One vector is turned by the same rotation once a tick. Each row is the vector after some number of ticks, and that number follows the row.
The counts run from 0 to 253.
[  3.0   2.8   0.5   3.4  14.6 -11.6  -7.7   9.5 -14.7   0.1 -19.8 -23.8
  16.2 -11.8 -20.0   8.9 -11.9  14.9   3.9 -13.6   1.3   1.0  -1.4  21.5
  -7.0  17.0  25.8  12.1   7.4   4.8  17.1 -11.4   2.4 -10.2  -7.0   7.0
  -1.4 -13.9 -22.5  -7.2  19.7 -12.4   4.1  -5.1  18.3  13.5  -7.6  24.6
  16.0  23.0 -26.2  -1.6  -9.0  -6.8  25.2  15.0 -11.0 -26.0  35.9 -34.9
 -12.3 -16.2]  162
[-14.4  16.0  19.1  -3.3 -18.5  -0.6  -1.7  -7.2  -4.4 -20.4   1.2  17.8
  17.6 -24.1 -22.4  -3.1  11.5  25.6  -5.5   8.8  -9.1  -3.1 -16.9  14.9
 -10.6  -7.9  34.7   4.2  -3.7 -15.0   9.7  18.3  -7.5   1.0   6.3  13.6
 -24.3  21.5  -6.7   4.7 -24.2 -13.8  11.8  -5.7  13.2 -18.3  24.3 -38.4
   2.4 -15.1  -7.4  -2.6   2.3 -16.1 -26.9  -2.2  20.2   2.5 -15.9 -13.6
  17.1  -2.2]  232
[ 16.9  -9.4   8.2   9.3 -25.1   6.5  19.1 -13.9  10.2 -16.4   0.4  14.7
  16.0   1.6  24.0 -33.2   2.9   3.1  19.8  16.7   7.8  -9.3 -15.2  -2.9
  17.8  -9.5   3.7  17.1 -18.5   0.3   0.8  23.7  -9.8   7.9  30.2  29.3
 -34.3   8.0  -2.6  14.2 -10.8 -10.7 -28.7  -1.3   8.0   1.4   6.0 -27.1
  -1.0 -14.6   1.3 -12.8  -9.4  -5.1   9.6 -20.9 -10.9   4.2 -19.8 -20.0
  -0.7   2.8]  140
[  6.3  25.7   6.6   9.1  -8.0 -13.8 -20.9  -1.8  -6.0   2.2  -1.3   3.8
  42.7 -11.5  -6.6 -28.7  -5.3  17.5  13.2  -5.7   2.3  21.5  -7.5  -1.8
  -0.7  16.4   9.8   2.0   2.3   3.1   6.9  11.0  -3.0 -38.3  -6.1  26.4
 -41.0   7.8  -4.2  13.0  12.1 -14.4  -3.0  -6.8  13.9  13.2   6.2 -23.1
   3.8  13.0  -4.7 -12.8 -24.4  -9.5  13.6  10.5 -31.6 -10.1 -11.8   9.1
 -10.3  -1.9]  112
[  5.4  16.0  -9.6  -6.1  20.0 -21.1 -28.8  13.5  -6.3   2.4 -12.2 -14.4
  14.1  -1.6  -6.8  13.1 -27.8   7.0  11.1  -6.1 -11.6  17.0  -0.2   9.5
 -18.9  12.8  25.3   9.2   8.7  -4.7  18.7 -21.7  -7.7 -24.0   7.0   0.2
   2.9 -26.8 -12.6  -1.0  16.3 -21.6   2.6  -2.0  19.7   5.0 -15.6  -2.8
  30.0  -1.5 -20.3  -5.2  -4.0 -21.4  31.3   5.0 -10.6  -8.4  35.3 -18.4
  -2.8   4.0]  199
[  6.2  22.7  -4.1 -30.4   8.9  -6.7 -34.7   7.7   0.9 -25.9 -19.6   7.7
   1.3  24.4  -8.5  25.2 -17.9  10.3  15.7  13.5 -30.4  -9.3  -9.9  18.6
 -24.6  14.2   9.4 -12.2   9.3 -22.9   1.6  -3.9   5.0 -11.9  15.1  -2.1
   4.8  -8.0  15.0   3.9  -2.5 -32.9  -2.5   7.0  14.5  15.1 -11.2  -6.6
   0.5   7.3 -26.9  13.2   9.1  -3.2  11.5  -7.1   6.2  -4.6  26.2  -9.0
  25.5  10.5]  191
[-11.7  21.4   7.8  -5.5  -3.5   3.5 -32.0   5.6  -2.7 -10.2  13.3  19.9
  32.3 -17.6 -12.4   1.0  -6.9   7.4   5.8  12.1  -5.7  25.2   2.0  -7.0
 -23.5  -2.0  39.4  -9.2   1.8 -10.4   7.9   1.2  -6.2  -6.5  16.1  16.0
 -17.8   9.5 -12.4   4.4 -23.7 -27.1  18.7 -19.2   9.2 -14.6  18.9 -33.5
  15.2 -32.3  -9.1 -14.3   0.9 -17.4 -11.5   5.4  15.4   1.0 -23.8   1.6
  10.8   8.1]  195
[ -0.9  22.2   2.4 -11.4   8.0   4.5 -37.6   9.0 -21.7 -19.4 -24.7 -12.5
  16.9  15.9 -27.0  16.0  -7.7  15.9  10.6  10.7 -12.7  -0.1  -2.9  16.7
 -19.1  22.0  10.6 -15.6  22.2 -10.1   9.5   5.6  16.7  -9.4  -2.5  -2.6
   3.1  10.4   3.3  -6.3   4.6 -26.9   3.9  -0.8  15.8  25.7  -2.1   5.0
 -11.6  29.4 -29.5  15.5  -0.6  12.2  11.7  23.1   6.2 -15.4  20.5  -9.6
  16.2 -13.8]  154
[ 13.7  31.2  -5.5 -31.5   7.6 -15.7 -21.9 -10.8  20.4 -16.6   1.3   4.4
 -13.0  18.8  -6.7   5.8 -14.3   9.8  18.3   8.2 -17.0 -25.2 -32.5  25.2
  -7.0  -1.2  22.7 -20.4   8.2 -15.7   3.9   0.3   4.9   4.3  19.2  13.0
  12.9   9.3  15.2   1.9 -24.3 -16.6   4.6  -5.7 -20.9   6.0  19.4 -12.5
 -23.9  -0.6  -9.9   6.5  13.5  -2.6  -2.4  -9.7  19.8 -10.1   3.6 -23.3
  28.0  -2.1]  145
[ 12.5   3.2  14.8  22.9 -11.4  12.2 -28.8   6.3 -31.9  -6.3  13.7  -4.3
  25.3 -11.1 -25.4 -14.7   8.3   3.2   3.6   1.4   7.6  42.6   2.3 -10.4
  -3.1   8.7  19.5  10.0   5.6  11.5  25.8   6.4  -0.4 -14.5  -2.2  19.7
 -12.4   5.0 -16.1 -12.6  -3.9 -12.4   7.7  -1.7   8.8   3.2  11.3 -30.9
   4.2  -5.7   2.6  -5.4 -13.0  -6.9  13.7  42.2  10.4   0.1 -10.7 -10.3
 -20.7 -12.6]  242
[  2.4  28.7   8.2 -13.0  12.2 -10.2 -15.7  -5.9  -9.8 -10.0  -2.2 -23.8
  14.1   6.0 -27.9  -2.2  -1.7  13.7  15.1   6.5  -0.2 -16.3 -32.9  19.6
  -8.1  10.8  23.3  -7.0  20.6   1.7  16.3   7.8  13.5 -12.8  -0.8  13.2
  -2.4  17.7   4.9 -13.1 -16.1  -5.8  12.4 -10.5  -5.2  18.2  29.8 -11.7
 -27.8  19.9 -12.0   3.8  -8.2   3.8   1.4  22.3  12.5 -26.2   4.7 -21.8
  16.7 -27.8]  70
[  5.6  25.9  21.2  -8.9  -1.8   8.4 -21.7 -13.7   2.4 -14.8  15.9   2.0
  11.5  11.8 -19.8   3.3   6.5   9.2  18.4  14.7 -10.0  18.2 -10.8 -17.9
 -12.0  -3.7  12.5 -15.7  -4.6 -23.5   3.5  13.0  -1.4  -9.2  35.6  19.9
  -6.1  13.5   7.1   2.6 -23.7 -31.5  -0.2   5.8   0.4  -7.0  16.0 -41.6
  -7.6 -21.5  -3.7   7.4  -1.9   6.8 -18.5  11.3  23.0   7.6 -23.4 -10.3
   9.2   3.6]  72
[  2.5   4.9   4.8  -3.4   6.8  -5.1  15.1 -12.7  -5.9 -13.8 -13.0 -19.0
  31.6  11.6   1.8  -2.1   1.6   8.9  33.5  17.1 -10.0 -19.2 -21.1  -5.0
  -1.7  -5.1  -6.2  22.8  -7.3  -8.2   6.6  12.4 -12.8 -21.3  27.8   8.1
 -29.7 -13.7   2.2   0.6  10.1 -16.6 -27.6  16.7  29.8  11.1 -11.5 -13.5
  13.9  -2.9 -13.9   2.3 -25.1 -10.2  21.4 -11.2 -21.6  -0.2  17.4 -23.1
   0.0   9.6]  29
[ 11.3  17.8  22.0   1.9 -32.9   5.0 -10.3 -12.7   2.6 -25.0   2.0  26.6
   9.2   0.4 -12.1 -11.6  16.1  24.6   3.7   9.1 -16.6  14.9 -16.5  -7.3
   6.4   1.7   3.2  -5.5 -12.1 -18.4   6.4  24.5  -7.5 -19.4  12.8  20.6
 -30.4  22.2  11.0  17.3  -9.8 -27.7  -9.5  13.1   8.7  -1.1   6.9 -47.8
  -4.0  -9.8  -1.9   8.2  -2.5   1.8 -14.2  -4.2   4.3  16.8 -14.8   2.6
   0.9   8.5]  148
[ -6.8  27.4  18.5 -11.7  10.8  -6.9   0.6 -21.8  -1.5 -12.0  10.0 -25.6
  -1.6  -2.9 -37.5   5.8  11.9  23.0   4.3   4.3  -2.5  -6.3 -31.7   3.3
  -4.3  -7.8  27.4  -9.2   0.7 -16.5   9.8   9.7   4.7  -5.8  23.1  14.1
   1.1  11.2   0.1  -9.2 -19.2 -13.2   4.1   5.1  -5.0  -5.0  22.2 -24.2
 -11.8  -1.8  -8.5  15.1  -6.8   2.0 -20.8  18.8  25.0 -13.4  -0.6 -38.6
   8.1 -21.7]  33
[ 12.3  20.7  10.4 -11.0   1.8   7.1 -39.5   5.0  -3.2 -15.6   3.3   3.4
 -17.3   8.1 -28.8  17.1  -0.8  19.3  -4.5  -4.9 -14.1  35.4   9.2  -0.6
 -10.4  14.7  21.8 -24.0   1.8 -22.2   9.1   0.7   7.6  -7.2  14.1   5.0
  25.7   1.9  -1.3   2.2  -2.7 -36.7  12.6   4.8  -0.7  -4.7   1.4  -9.9
  -2.8   2.6 -16.2  16.6   7.2  12.5  -5.7  30.7  28.0   2.2   7.8 -19.7
  -2.2  -9.3]  80
[  1.7  14.3  21.9 -13.8  10.6   8.7  -7.6 -11.6  -3.4 -20.9 -16.7 -14.9
  -6.2  13.2 -32.0  24.9   7.0  29.7   8.4   3.3 -12.2   4.9   0.8   2.5
  -6.9  12.0  14.2 -13.6  -4.3 -31.8   3.5   9.0   5.4   3.1  25.3   1.8
  13.8   0.5  -1.6  -0.4   4.3 -35.4  -1.0  14.6  12.9   1.7  -7.6   5.1
   3.0  13.9 -29.3  27.6  -5.0  22.1 -10.1  19.8  14.0  -3.3  19.8 -34.7
   3.2 -12.1]  79
[  7.2 -14.7   1.7  14.4  19.2   2.6  16.6  -6.2  -3.5   3.3  -9.1 -28.1
  24.4   2.5   6.8  -8.4 -10.3  -2.1  23.7   5.5  20.4 -10.0   2.2   3.5
   5.2   4.5  10.8  22.1  -0.6  11.1   4.3   1.1   4.3  14.5  24.0  17.0
  -8.1 -22.7 -30.7  -7.3   9.9 -12.3 -16.3  -9.6  16.4  11.1  -4.7  23.1
  18.4   6.0 -17.2 -17.0 -18.7   3.9  33.0  -0.9 -15.7 -18.2   9.1 -42.8
 -14.1 -19.3]  208
[ 34.7  -5.7   2.7  19.4  -9.6  14.3 -19.9   7.0   6.0  -0.5   5.9  16.3
  16.7  15.6  22.1 -25.8  -9.8  -8.0  20.8   4.3  16.9  35.6  18.1 -15.4
  11.5  16.2  -0.5  -1.1  -7.6   6.6  -2.3   8.4   7.8   2.3  21.7  35.1
  -8.8  -6.4 -19.2  10.0   6.6 -27.9 -20.2 -13.8  -0.5  10.6   0.4  -4.2
   7.0  -0.6  -3.8 -20.8  -5.1  11.4  29.9   5.5 -13.7   4.7 -20.8  -4.8
 -23.6   0.8]  253
[-10.8   6.4  14.7  -7.9  17.9  10.8   2.3  -7.2 -19.2 -17.4 -11.0 -33.7
  13.4   0.6 -37.9  15.6   5.4  12.1   9.5  16.7  -0.1 -20.1 -15.2  15.5
 -15.8  -2.7  26.0   7.8   9.8  -5.2  14.7   5.9   1.2  11.3  13.7   0.3
  -1.3   1.5 -12.8 -21.0 -10.8 -10.1   8.1  -4.0  20.3   4.4  12.4  -0.6
   0.2   2.5 -22.1   8.7  -4.6   3.6  -1.7  15.6  28.9 -18.0  16.2 -44.4
  13.6 -21.9]  239
[ 20.9 -13.3  -6.6  -2.8   9.2  -8.5  19.0  -5.2  21.8  -3.8  -4.9  -4.7
 -12.4   5.7  23.5  -1.9 -19.5  -3.9  21.6   0.4  -0.3 -23.8  -9.9  13.9
   9.9  -8.5  16.8  20.5 -14.0  -7.1   3.0 -10.5  -6.0  14.9  34.3  18.7
   7.4 -29.7 -18.4   6.5   1.5 -16.1 -20.3  -2.2   5.6  -4.5  -9.7  10.5
  22.2 -13.6 -14.4 -17.0   7.2 -16.8  27.8 -27.7  -5.7  -3.4  18.9 -46.9
  -6.7  -1.7]  133
[ 24.7  13.3  -6.8  -3.4  -6.8 -21.7  -0.4  -1.2  -2.6 -12.1 -19.5 -11.6
   1.7  12.4   6.3 -17.2  -5.7  14.1  16.1  -2.8  -5.2 -23.0 -36.3  31.3
  15.8  16.2   1.8  10.7   7.1   7.0  13.1   5.2   3.5 -17.5  -4.7  12.3
 -11.7   2.6   7.7   6.0  12.7  -3.9 -20.9   7.3  -0.3  28.8  -0.4   3.7
 -12.1  33.8 -12.0   0.1  -8.1  -7.4  32.8  -9.3 -26.2 -18.6  27.6 -23.0
   6.1 -10.9]  143
[ -8.0  23.1   9.0  -3.8   5.5 -24.4  12.4 -15.9  10.7  -0.4 -21.3  -7.9
  36.2 -17.1   0.4  -9.5 -12.0  20.9  16.8  -4.6   0.3 -20.9 -17.2  16.2
  -6.5   3.5  19.4   7.3  -5.9  -9.0  -3.7  14.4  -9.6 -25.3   6.2  18.0
 -39.7   5.7  -8.3  16.7   5.9  -9.2 -13.1 -10.2  19.7   6.3   4.4   0.0
  13.6  12.1 -19.1  -7.6 -23.7  -9.0   6.7 -19.4 -34.2 -22.8   2.4 -11.7
   7.6  -5.3]  151
[ 29.5 -15.3  -4.6  -3.0  -5.5  18.2 -12.6  10.6 -16.2 -27.1 -12.2  -5.5
  -9.0  29.2  -1.8  -3.7  -4.6  -3.2  14.7  18.7   3.1 -18.2 -12.1  21.9
  10.3  10.2   2.9   8.6  13.6  13.5  12.7   4.6  16.7  23.8   2.1   4.6
  16.7  -0.4  -2.9 -13.6   0.9 -12.5 -11.4  -3.6  -3.2  27.2   0.5  13.5
 -20.4  20.8 -17.9   3.6  10.0  12.5  35.4   6.7  11.4  -7.8  25.7 -38.7
   7.6 -20.2]  135
[ 12.8  35.6  -8.7 -30.1  10.9 -27.7 -30.5  -2.3  12.6 -10.8   1.3  -5.5
  -6.4  19.0  -7.6   9.3 -18.6   9.1  14.2   1.1 -15.2 -16.7 -37.7  23.2
  -7.9   5.9  22.1 -17.5  15.4  -7.2  11.0 -11.0   9.1 -13.2  12.6   5.3
  10.4  -0.6  18.1  -1.6 -13.8 -14.7   2.9  -1.6 -18.0  14.3  13.5 -13.1
 -20.7   3.8  -6.9   5.6   5.7 -12.9   7.6   0.9  10.7 -17.6  15.0 -19.7
  21.2  -3.1]  107
[ 24.4 -13.0 -21.4  -9.5  11.0  -7.5  -8.7  10.3   7.4 -10.1 -10.6   2.1
   3.0  19.4  23.2  -2.5 -28.8 -14.3  29.1  12.4   0.6 -27.4  -8.3  27.8
  -1.6   4.8  14.4  11.3  10.3  10.0   4.8 -11.5   6.2  21.2  18.4  11.6
   5.9 -16.6  -9.3  -5.6  -2.9 -12.5 -12.1 -17.8  -2.0  15.2   2.3  17.5
   1.3  -0.5 -13.8 -21.4  13.4 -12.6  39.3 -21.6  -0.9 -13.2  18.8 -27.1
  10.2  -5.2]  96
[  1.8   7.7   1.8   2.7   3.9 -10.1 -10.7   1.2  -8.0  -4.6 -16.7  -4.6
  17.0  -6.7  -4.8   9.7  -8.5  12.8   7.9  -1.4 -16.9  15.8   1.8   0.6
 -12.8   3.8  13.5  17.3 -13.5 -14.7   8.0  -4.5 -18.5 -25.7  20.0   5.4
 -21.6 -22.4 -13.5  12.8  15.5 -26.7 -10.2  20.4  34.9  -8.1 -24.1 -12.4
  38.3  -7.7 -19.9   1.3 -17.1 -19.5  16.9  -9.2 -18.2   6.1  24.0 -16.9
 -12.3  15.5]  198
